Rotation paths and how fast each direction turns (degrees each step):
Each turn is a multiple of 5 degrees from 10 to 175, or 0.
Each row of a path follows its step; steps can be skipped.
Rotation 1:
step 0: [-17 27 86 3 0 -25 -69 -196 25 7 73 -58 54 124 -132 -83 -139 -60 -71 -4 -120 -10 115 172 -9 46 -29 3 158 21 -90 100 -22 9 -131 -24 22 93 112 -81 -15 -180 -88 -222 18 -32 101 -197 91 3 188 56 63 260 -74 93 -112]
step 1: [-81 28 -33 -226 106 -141 109 -56 50 51 -112 26 193 56 121 -110 -129 -1 -28 23 -80 38 -29 -88 19 -220 -77 -168 66 26 -90 -165 -184 12 -25 170 22 196 78 48 86 -77 1 -9 94 79 -63 234 -29 -13 -18 2 6 35 38 -68 -90]
step 2: [-77 99 105 90 -60 192 -80 -110 49 86 -55 53 -61 52 22 22 -164 -38 67 -8 23 -104 26 -89 168 55 66 -53 -66 -122 144 -154 -72 -262 -96 -36 101 130 131 150 -139 34 115 -133 -50 22 -64 -109 43 -15 -137 77 30 45 93 81 -162]
step 3: [-2 5 124 -19 33 27 -128 -47 113 -150 -82 89 88 42 43 24 2 71 -9 -65 -250 -25 -72 32 194 -86 30 161 26 -75 -82 38 -74 -47 23 213 64 -48 46 7 -4 -67 66 -96 -140 -39 165 108 109 -111 211 56 164 76 -211 -4 94]
step 6: [30 23 70 25 -117 33 45 -13 -86 -140 -90 -102 37 -113 90 -116 -135 -44 -70 -4 -189 119 -83 -27 113 75 29 4 46 -136 -106 129 43 94 -19 -51 173 22 -77 -19 3 42 -93 -189 38 95 -25 200 122 -61 126 67 -1 324 126 -33 40]
step 7: [-106 7 -128 -135 11 -72 -87 -141 -25 2 142 35 93 130 300 65 -122 -99 5 -52 -65 -88 79 -160 134 -170 -54 -88 -24 -80 -126 -10 -87 -57 -46 -46 -163 46 -84 -115 -226 68 -11 122 45 2 -76 -56 -34 97 68 98 -35 80 82 45 45]
step 13: [39 -22 -138 -14 7 -140 77 -48 25 14 -29 52 -47 127 110 -67 -58 -51 -52 -34 -98 -40 -119 -67 60 29 -87 -174 115 -70 39 -125 57 41 -76 13 -97 45 -39 265 -321 -70 14 9 138 43 62 -130 51 -9 -217 -102 90 147 92 -115 17]
step 14: [88 -71 26 -149 -91 -48 -89 86 268 70 -47 63 17 89 91 207 -138 15 55 79 62 27 40 -50 141 3 51 -31 -27 -69 116 54 -82 125 72 -81 43 49 -19 -56 96 53 76 -249 -92 -44 14 -54 129 76 -52 35 314 110 -18 40 -52]
step 16: [-124 -63 -45 -13 -14 -109 27 75 37 74 -103 107 15 132 32 70 -173 -173 -34 -27 -216 -102 67 -125 -20 10 -85 1 138 -110 22 -84 75 29 -30 -1 -131 127 -19 -215 -177 -201 12 -10 -29 17 37 -164 -74 75 32 -81 -30 15 -133 128 -211]
[6 29 -14 -36 22 -27 21 -39 -2 -74 9 23 -61 -40 -8 16 -12 24 -30 23 44 -4 46 21 43 44 -41 4 -37 -8 19 6 -35 -32 -42 -13 7 36 -4 -33 -15 0 16 64 45 20 -16 38 -4 7 -4 8 28 -26 17 16 -3]	135
[-12 -25 -10 23 23 25 10 -38 40 -9 -37 0 -37 -45 -33 -5 -17 5 1 33 -2 -44 -16 15 8 -11 -12 -43 -2 23 35 -14 5 48 73 -2 -1 -9 -49 -43 -14 -65 29 -14 1 -16 -19 16 51 -31 53 -25 2 41 -35 -27 -3]	135
[7 -21 6 -23 -45 7 11 20 -38 -55 -51 -31 80 -30 -14 -23 -7 -20 -12 35 5 -33 49 15 -61 2 -9 -3 52 -8 -9 -4 4 -17 -22 -41 -27 34 -5 -30 30 -37 -9 -10 -12 -31 -47 28 -2 -8 -18 7 -36 18 13 46 -28]	70
[42 -32 -76 -23 -18 16 5 -6 -35 -1 -3 -29 -8 -20 68 -11 48 10 -5 6 13 -29 26 -51 -1 18 -21 53 -47 -1 15 18 17 13 22 -27 6 -27 -26 21 -12 13 -22 19 -25 19 -31 -12 14 28 10 35 -34 52 -10 -25 70]	20
[-28 71 -14 6 10 20 22 20 -30 21 -2 -34 12 35 18 29 -3 18 29 24 6 5 -19 -33 -17 29 -17 -31 15 3 -73 -32 -8 -19 21 26 -52 37 -72 -2 -23 -25 -2 63 -17 42 -37 -6 -25 -21 -20 -2 18 5 -22 -46 -17]	125
[-50 -15 -12 -9 -19 -17 -21 -14 15 53 -33 -27 -21 9 35 -16 -32 -3 2 17 10 40 29 -13 -3 -5 43 46 20 23 68 17 -8 6 -44 20 -56 52 -61 22 3 1 33 -12 25 -4 -15 -3 31 -34 5 -25 -25 -60 16 0 44]	120
Rotation 2:
step 0: [-252 72 3 106 -132 122 -19 153 -67 -181 -87 -70 -85 117 -80 -43 -40 -182 16 161 91 17 4 -89 43 -13 -115 12 -1 113 129 66 82 -40 68 -65 -9 63 -89 170 -65 -52 -161 -245 -169 -77 -13 16 25 101 -118 -210 157 -246 -5 -5 56]
step 2: [-178 48 75 74 106 27 233 77 25 16 139 86 -177 -77 74 -73 216 -15 111 36 238 -94 31 70 18 -92 -84 56 134 138 37 98 23 47 -80 67 154 -189 -115 -19 -185 -107 -216 90 -52 -34 36 -167 -14 35 -8 119 -4 -122 198 56 72]
step 6: [-120 -47 0 148 3 107 -23 -86 -46 -59 246 45 -52 2 100 123 21 -180 68 -22 42 40 257 -122 260 -14 136 -36 104 140 114 -120 -114 103 29 22 -119 -25 -200 -15 72 -194 -17 -152 61 -141 -203 56 -97 -120 -114 -100 -65 16 -58 15 -4]
step 7: [-142 114 180 -107 52 72 -57 -160 -129 -43 73 44 -121 131 114 -6 -27 -208 -48 137 85 -111 118 -56 162 172 71 -47 -29 145 -18 -103 -18 19 104 161 55 -38 65 160 96 126 42 -25 -86 -363 22 2 12 99 170 76 7 -11 -43 -152 16]
step 9: [-191 -28 64 124 -46 224 62 16 11 -58 -35 -86 -129 213 45 -143 -7 -85 130 -38 11 -154 95 -120 251 -3 127 116 89 -92 -43 42 59 -19 31 -76 -40 207 -286 139 -73 64 -251 41 -57 -5 -35 25 -150 63 -88 -41 41 78 -18 -76 126]
step 11: [36 111 131 44 -105 -131 20 7 -111 230 -47 65 -125 -19 18 -92 220 -177 -14 49 78 10 99 -90 130 -115 -55 -42 68 -76 1 178 -98 49 -115 106 13 -13 -286 43 -205 31 40 55 116 -95 148 -98 -101 77 28 -19 172 -221 175 24 -36]
step 13: [-43 41 73 27 -88 -15 -5 29 -86 -84 -11 108 -83 -106 111 -4 59 -61 135 65 46 195 -85 85 155 -50 -69 51 -69 -3 -52 153 147 38 -260 41 -87 -49 -116 74 243 -117 -39 -130 -146 -252 -28 -27 -220 6 -29 257 109 -62 -162 -104 -34]
step 14: [7 -135 91 -24 -44 -61 90 18 116 -42 127 216 48 -81 -13 13 19 -66 -16 62 15 13 -8 -169 179 -168 -49 62 116 28 -122 45 86 4 -52 32 12 -22 -51 -13 -142 -53 -117 11 -202 -258 -186 -160 18 77 327 23 159 -225 95 30 -94]
step 17: [-253 60 184 129 64 95 -58 -21 149 -138 -82 44 -25 -159 51 -32 -1 -37 21 -53 53 21 -45 90 219 -110 -72 35 -20 85 -51 -86 -4 38 -101 149 11 -285 -90 -38 -207 111 -76 -192 -35 -53 -16 37 -64 163 137 -186 -13 21 216 50 -106]
[38 14 -9 -18 -18 53 18 -3 52 -2 24 8 -31 36 -10 -2 9 27 76 -37 27 -88 -6 51 14 7 -14 -25 -2 7 -73 -9 21 18 25 -17 2 4 9 25 -1 -22 -14 31 -27 31 1 -27 22 6 16 0 -14 -35 -5 -38 -43]	55
[-7 -10 21 28 3 -51 36 -19 39 -45 -34 5 -14 -34 36 -23 -47 -35 19 28 15 -26 28 38 9 -12 16 -5 4 21 19 30 31 30 -12 14 1 23 27 82 -49 25 0 13 42 72 15 14 27 26 -11 -5 8 29 5 13 40]	45
[-56 16 10 -66 -25 12 3 -22 -64 11 -6 -24 -24 -14 -17 3 -48 -17 53 -45 31 32 -29 -28 -19 11 -31 -17 10 18 -13 43 -2 15 8 -27 2 -29 -33 14 -31 25 17 -10 22 18 6 7 -59 71 -25 30 -16 22 -1 -20 -34]	170
[45 -34 16 10 30 -3 -20 -21 -47 -52 4 -51 -34 2 22 -1 0 46 1 17 35 -13 17 23 -14 46 -36 52 -40 8 38 -17 -14 32 1 -7 8 47 10 10 0 34 25 -12 -18 -12 6 -30 -33 -48 16 76 -2 29 5 -47 -15]	125
[-41 -1 30 22 -3 14 10 52 32 -3 -24 52 11 -32 6 59 17 6 28 17 39 18 -21 20 -71 -20 -69 46 46 71 25 -46 1 14 19 -4 23 -6 27 2 16 13 -6 4 -17 -2 -21 -2 -7 -11 -1 -29 -16 20 8 27 -43]	25
[25 -1 20 -15 -48 -20 -18 7 55 -6 -1 -66 13 -33 7 31 19 -35 -21 -5 -57 20 33 49 18 -25 -53 1 21 8 -6 81 -15 12 33 -24 8 -5 -28 9 35 -24 34 -9 -1 -25 21 2 21 -32 -64 5 -11 11 -15 -30 -28]	145
[-40 -7 13 -22 16 13 -4 -31 -13 7 -14 12 -3 -6 55 -28 43 2 -34 9 3 -19 -16 13 -36 -10 -9 16 27 -4 -10 -17 -67 -46 -27 47 5 21 -37 59 23 -75 6 -9 -21 67 -4 8 -37 0 -40 12 13 -53 -6 -36 5]	160
Rotation 3:
step 1: [-126 48 0 125 -26 -267 -15 -16 141 94 -93 -85 235 43 176 18 -179 -32 125 -101 29 -146 -139 -146 -58 -28 60 97 -53 21 -8 186 177 -24 39 -7 90 90 8 207 159 -67 -67 -108 -47 75 -33 43 3 65 65 -70 -55 64 -128 16 -225]
step 2: [-18 -215 -182 160 -147 -289 121 -64 -123 82 5 -127 -183 48 14 48 6 -62 203 95 104 -139 -118 -108 -5 33 84 208 131 73 -71 44 63 54 45 92 -88 59 -138 -16 -45 -23 -95 -134 47 -9 141 -57 -93 -78 62 96 -40 -56 33 134 1]
step 3: [-24 -113 -77 -61 70 -197 80 101 -16 -8 4 5 -102 108 128 -242 46 -1 170 -83 76 -155 -70 -118 -153 -4 76 100 -182 51 34 2 106 -203 24 -24 118 -131 123 0 -44 -82 -91 -101 -102 116 53 102 92 -36 -59 235 -4 173 -67 -22 -207]
step 4: [-183 -137 -151 86 -130 -20 185 175 108 136 -59 -25 -46 177 14 183 103 -178 -71 -84 44 -33 -109 -118 -146 -105 61 151 58 -29 1 -49 177 -67 158 -38 3 19 -13 -140 -98 79 108 -46 -5 -75 227 27 -82 -18 64 -46 19 187 41 13 -126]
step 7: [-50 -147 33 33 132 -158 -108 63 152 5 42 -144 -38 40 17 10 -204 87 81 -132 47 4 33 -64 20 -154 198 125 -33 49 -149 39 92 103 188 -189 150 93 16 102 -92 59 290 -46 -32 4 -29 35 -108 -108 48 132 -132 -120 80 37 -130]
step 11: [-172 -102 -20 -19 45 -112 8 156 7 257 -187 -108 -75 -3 205 -103 -82 -90 360 -141 56 35 10 -58 -19 -37 71 114 -57 -93 -30 32 22 -67 -52 117 62 113 8 124 -15 -23 -118 47 19 34 -21 79 213 81 -133 167 11 -37 10 -141 -11]
step 13: [-34 -182 -22 -47 37 -170 15 21 -97 129 238 -76 70 4 123 -80 38 -8 217 -77 8 -88 74 -45 -147 14 142 268 -5 -26 -143 -14 92 46 -118 58 30 130 59 176 -115 -40 -15 -81 65 -76 146 153 -153 -78 150 136 -2 152 42 -95 62]
step 15: [-76 -1 -118 60 -14 -79 -6 278 30 90 39 -121 103 147 -106 -5 -36 -35 56 31 98 -104 151 -170 -83 -18 173 204 2 -60 -255 -68 153 21 286 -88 119 -57 -52 -56 -139 6 -88 -37 -39 -15 -69 -24 -75 -34 189 83 -19 -6 69 -123 -16]
step 17: [-170 37 -127 -62 -136 -134 -35 -17 190 264 -124 -62 32 33 -25 58 -147 157 119 -83 15 -121 -108 -119 -96 79 88 145 28 67 -73 140 -11 56 243 69 190 74 -78 -22 35 -63 -37 -235 71 -68 6 112 108 -60 24 -4 -142 -29 46 56 -101]
[23 -7 -44 16 -27 21 13 -25 -49 -22 -25 -22 15 -3 31 -1 -34 25 28 -47 -15 39 4 -34 -11 6 -53 17 54 -1 31 -38 12 -60 -8 -3 19 -7 26 25 -3 27 -26 35 -34 -21 69 -52 -11 -3 15 45 -19 46 -17 -14 8]	40
[6 -10 4 33 -20 -34 -25 10 -6 -26 7 23 -10 34 -46 -24 1 56 -14 -20 -30 -31 0 0 2 22 12 16 83 23 -11 -10 -52 -29 -64 30 -10 -16 -22 25 26 20 10 -20 42 8 -8 51 45 -80 0 26 9 -8 13 8 -19]	95
[44 -10 -24 -29 24 -30 0 -68 -14 -53 51 -16 18 16 15 41 -26 4 21 50 -6 -26 -32 -5 -29 -7 0 28 -53 48 24 16 -10 15 -31 -32 -14 56 -3 -5 -17 46 -12 16 -7 38 -1 20 -28 -18 18 52 21 -6 34 34 -19]	65
[-33 -13 2 -17 -11 1 36 33 55 39 -59 22 46 60 -11 44 -30 27 7 5 -3 -10 -9 14 -14 41 -21 -54 -18 -11 -15 46 -24 -21 -2 -43 5 -4 64 -11 38 42 -2 15 25 7 15 -35 -13 -21 45 -1 15 -19 -12 33 -29]	135
[12 -23 -30 -1 59 -15 -17 11 -36 18 -62 10 -21 14 -17 37 62 41 -18 -27 -23 -40 24 -49 58 -19 -29 40 -4 -15 -34 -4 -19 15 9 -52 -2 -4 37 -9 -28 -10 11 41 -19 23 -23 14 22 44 -45 36 9 2 2 34 -6]	95
[5 44 -4 -36 10 20 7 21 -17 18 6 -19 -74 -42 15 12 -14 42 -10 30 -8 -14 -24 -21 -13 50 9 -14 -2 -7 30 35 -45 8 24 34 21 -30 17 -22 -4 -7 -50 -30 -36 -34 -10 -32 47 5 1 54 53 -23 39 -40 -44]	125
[-13 17 18 37 39 23 -25 -62 -16 66 -27 -18 15 9 1 14 -38 22 34 5 -8 -27 11 38 42 -37 61 -5 6 -36 15 -7 -16 -42 -27 -7 -5 26 -48 3 14 24 -9 -76 -24 -7 -24 -49 6 29 0 20 -39 -8 0 32 -4]	70
